X: a few groups of rows, each row roughly a mix of its group's hidden directions:
X (128 x 10):
[[ -5  22   8   7   1 -20   3   1  11  12]
 [  4  14   6   5  10  21  13 -15  -9  -5]
 [  4 -15   6  14  -7  -8 -22  -5  -3  13]
 [ -1  17 -11  -6 -19   1   5   9 -16  -9]
 [ -7   0  -6  -1 -17   9  17 -22  -6   6]
 [ -7 -17   2  18  -9   2 -19  -9  -4  -8]
 [  5 -16 -11   8 -26   3 -11   0   1  -3]
 [  9  -4 -10  -4 -11   1  23 -18  -2   9]
 [  2   5 -17  -4 -20 -13   7  17   6  -6]
 [  4 -14  -6 -14 -10 -14  18   7 -13   6]
 [  0   0  -3  22 -11 -12  -4  -6  -9  19]
 [ 20  -4  -3 -12  -1 -14  18 -11  -8  -7]
 [  0  -1   3 -12  11  -5 -10 -22  20   4]
 [ 10  11  -3 -20  -7   2  19 -13  -4  -6]
 [ 13  20  -1 -14   9  13   0   3   9  14]
 [  8  -9  -7   6 -23  15  -9   4 -14   4]
 [ 13   1  -1   9  -6   1  -4 -23 -12  18]
 [ -2 -18   8  18  -4 -19  -1  -7   3 -13]
 [ 13 -18  -9   5 -11   2   1  -7 -14 -18]
 [-14   3 -27  15  -4   3  -6  -8   0   1]
 [ 23   1   5   0  -3  -4  -9  24   5   7]
 [  7  13  11 -12 -12  11  -7  11  -8 -18]
 [ 12  16   6  22 -11  -5   6 -12   2   6]
 [-13 -15   5  13  19   0 -14 -12   2  -5]
 [  8  -6  14  11 -10   0   0  19   2 -21]
 [ 18  21  -7  -9  -8   6  13   3   8   3]
 [ 24  -9  -2   5   8   9   7  -8   5  18]
 [ 21  -6   0  -9   6   9  20  13   4  -3]
 [ -7   3   5 -10  18   2  -4  -2  23 -15]
 [ 23   1   8   1  -9  -5  -6  -7 -17  16]
 [ 12  -8  13  11   2   5  25  -7   8  -4]
 [-18  -2  -6   3  18  -9 -16  -2 -16  -4]
 [-17   4 -10  12 -13  -2  -9  -7  -9 -19]
 [ -2  16  17 -10 -10  -8 -18  11  -4  -2]
 [ 12   2  11 -15  -5  22   6  -1  13  10]
 [ 10  10  -1   6 -13  19   8  19   1  11]
 [  0  -7  15  -5 -20  20  -3  -5  13   1]
 [ -7  -9 -10 -24  -3  -5 -14   7   4 -13]
 [ -8 -19 -12 -16   2  19  -3  -1  -9  -6]
 [ -3 -14  13   8   0  15  -8  14   0 -19]
 [ 21   3   9   6 -14  -1  -7 -20  -9   0]
 [ 17  -1   2 -13  -2  12  13 -10  19   8]
 [  0  -8  13   8   0  13  14 -12 -15 -17]
 [ -7   5 -10  -3 -12  27  -5   0  11  10]
 [ -4 -17   2  -4   4 -16   7  24  -8   3]
 [  0  -9 -21 -11 -20   2 -10   1 -13   3]
 [-21  -5 -16   4   6  12 -14  -4 -10   7]
 [  4 -12  19  -5   5  -5  -6 -10  22   8]
 [ -2   7 -21  10  18 -11   3   1 -14  -7]
 [ 15   9  13   2   0  13 -11  19  -7 -11]
 [  3 -17 -19 -10  -7 -15  -7  11   9   2]
 [  1  -6   2   0 -21 -19  -5   9   7  18]
 [  3  12 -16   5  18  -3   7   9 -18  -8]
 [ -7   3   4  15   0 -20  14  16  10  -3]
 [ 15  13  13 -15  -7  -6   8  -7   7 -15]
 [ 15  14  -5   5   5  23  10   9   5   7]
 [ -7   9 -11  -8 -23   4  16   0  10   9]
 [ -5   3   3  -4  21  10 -17 -12  14   9]
 [ 11  18  -9   3 -13  -9  14   6  -7 -16]
 [ 16   1   1  22  11  12  10   6  13   2]
 [ 17  11  -4   3  12  19   4  -6  -9 -14]
 [  6 -30  -3  -3  -6   0  -3  -1 -14 -11]
 [  1  -6 -14   6 -17  12  11 -12  -3  18]
 [ 11  21   0  10 -16  16   6   4   9   2]
 [ -3  16  -7  19   0   8   1 -10   5  20]
 [ -1  19   6   6  -8 -20  -4  -1  17 -10]
 [ -4   0   6  -6   5  23  14 -17 -10  10]
 [ 15  12 -10   2 -14  11  20   9  -3  -4]
 [  7  -9   7 -12 -10 -10   5   8  -1  26]
 [  5 -18  -2   7  18   8   9   4   0  20]
 [-14  -2  -7 -10  -2  20  18  -9  -3 -12]
 [-10 -15   4  -1 -21 -16  -7  -7  11   8]
 [-19   0  -6  13   5  -7 -13   7 -19  -8]
 [ -3  -5   0  -1  -4 -32   3   4 -11  -6]
 [ 10  12  16  -6  -8  -6  21 -10   5   8]
 [  1   0   5  -8   3  10 -16 -24   6 -15]
 [  3  11 -12  15  14 -22  -1  -5   2 -10]
 [ -4 -11  17   7  22   5   4   1 -12  13]
 [  7  -4  -5  15  -1  -1  12  -9   3  28]
 [  4  -6  -3   4   9 -12  23 -16   8  11]
 [ -7  -6  -4   6 -19 -24  -4   8   9  -8]
 [ -3  -6  16  -1  12 -24   9  -4  11  -8]
 [ -6 -21  -6  11   7 -15  11 -12   7   8]
 [ 11  -3  23   2  21   7   0 -11  -1   5]
 [ 25  -8   0  -2 -17 -10  -4  -4 -11   6]
 [ -6  -2  -9   4   5 -30 -12 -10  -1   2]
 [  1  -4 -12  -4  -2  10 -21  13 -14 -15]
 [-16  -2 -10   8 -19  -3  -7  -1 -21   4]
 [ -7  13  -6 -11  16  23   0  -4   5  11]
 [-28   1   0  -8   7   5  -6  10 -15   1]
 [ 10  -9  15  -3 -21  13   9   0  14   4]
 [-15   3  -7  -9 -15 -11   4 -16   3  18]
 [ 11 -13   4   3  -7  -2  24   8 -12 -12]
 [ -8  -9  -5  -4 -30  10   5  -9  -4  -3]
 [ -8  10   8  -1  19  13 -21   5   1   9]
 [  8   1  -5  12 -14  11 -11   5  -9  23]
 [  2  10  -8  -9  15 -19   8 -11   2  17]
 [  6  13  25  -9 -14   1   9   1   2 -11]
 [  3 -16  10   1   2 -28   1   0 -10  -4]
 [ 29   6   2  -1  -7  -6  -6 -10   7  11]
 [ -3 -14  -3 -20  -7  16  17   9  -2  -3]
 [-11   4 -13  -2 -13  10 -14 -19   1 -12]
 [ -9  12  10 -15   2 -25 -11   2   1  -2]
 [  3 -15  -4   9   2 -24 -14  -3  -7 -11]
 [  4  20   8  -4  -6  16  14  13  11   7]
 [-11 -21  -1 -11 -20  -3   2 -15  -1  -1]
 [-10  16  -4 -15  18  -2  13  -8  11  -5]
 [  0 -14  -2  25  -9  -6  -3 -19  -2   3]
 [ 16   9  -3  20  -3  -3  13  17   6   5]
 [  9   3   2  23   4  11  11 -15   4  13]
 [ -1   5  -9  -3  11  25  -1  -8   0  19]
 [  1  -3   2   7   3  17  10 -16 -13 -20]
 [ -8  -3   8   8   4  12 -17   7  12  21]
 [ -6 -19  -6   4   2  10  21  15 -10  -4]
 [  0   6   0 -14   3 -11  24 -18   7  -1]
 [ 13  12  23   0   7   5  14   4   8  -9]
 [  3  10 -16 -18   7  16   8  -6   0  15]
 [ 13   8  -4   0  23 -12 -13  11  -6   7]
 [ -2   3  -3  -7  29 -15   8  -4   8  -6]
 [-19  -4  -3   6 -16  -4 -13 -10 -15 -11]
 [ 16  17   3   0 -11  -4  -4  -2 -11  21]
 [-26   4   6   5 -12  15   0  -2  14   3]
 [ 15 -11  21   0  -2  -9  14   2 -15   4]
 [  5  -7  12  -6 -11 -11 -13   9  -9 -21]
 [  3 -13   5   2 -12   1 -12 -20 -12 -16]
 [ -4   5  12   9  11  15 -11  18   6 -14]
 [ 13 -11   9  -1 -14  12   4  -5  -9  21]
 [ -3  16 -13  -3   1  11 -13   4  16  17]]
which group is each row in? (one row of each group first):
[ -1   7 -17  -8   4  21  16  12   7   3]
V
[-11  -5   0 -24   4 -18  -9  -9  -7   3]
Q
[  9  -5   8   7  -5   8  -8  25   7 -16]
M
[ -9   2  -9 -11  20 -13 -15   7  -2 -13]
W

[-19  11  -7   5  -7  20   8   1 -15  -1]
V
[  1   6   2 -13   1 -13   0   9  19 -21]
V
[  4  -1  12  12  21  -2 -11  -7  20   3]
Q
[  8  13   2  -8  -3 -23  -3  -9  19   3]
Q
[  1 -21  -4  -5   5 -12  10 -21   4  -7]
Q
[24  3 10 -6 15 -1 15  1 12  3]
Q
[  1 -11  10  -8  27   9   2  -1  12  -4]
V
[26 11 -6 -6 -7 -3 -4 -4  9 16]
V
[ -5 -13   7  19  -4 -10 -21 -10  -4   3]
M
[ -5 -14  -9  11  18  -5 -20  11  -3  -3]
W
[ 10  10 -13  -1  23  -4 -10 -14  -6   5]
M
[  2  -4  -1  25 -11   9   8 -15 -12   4]
V
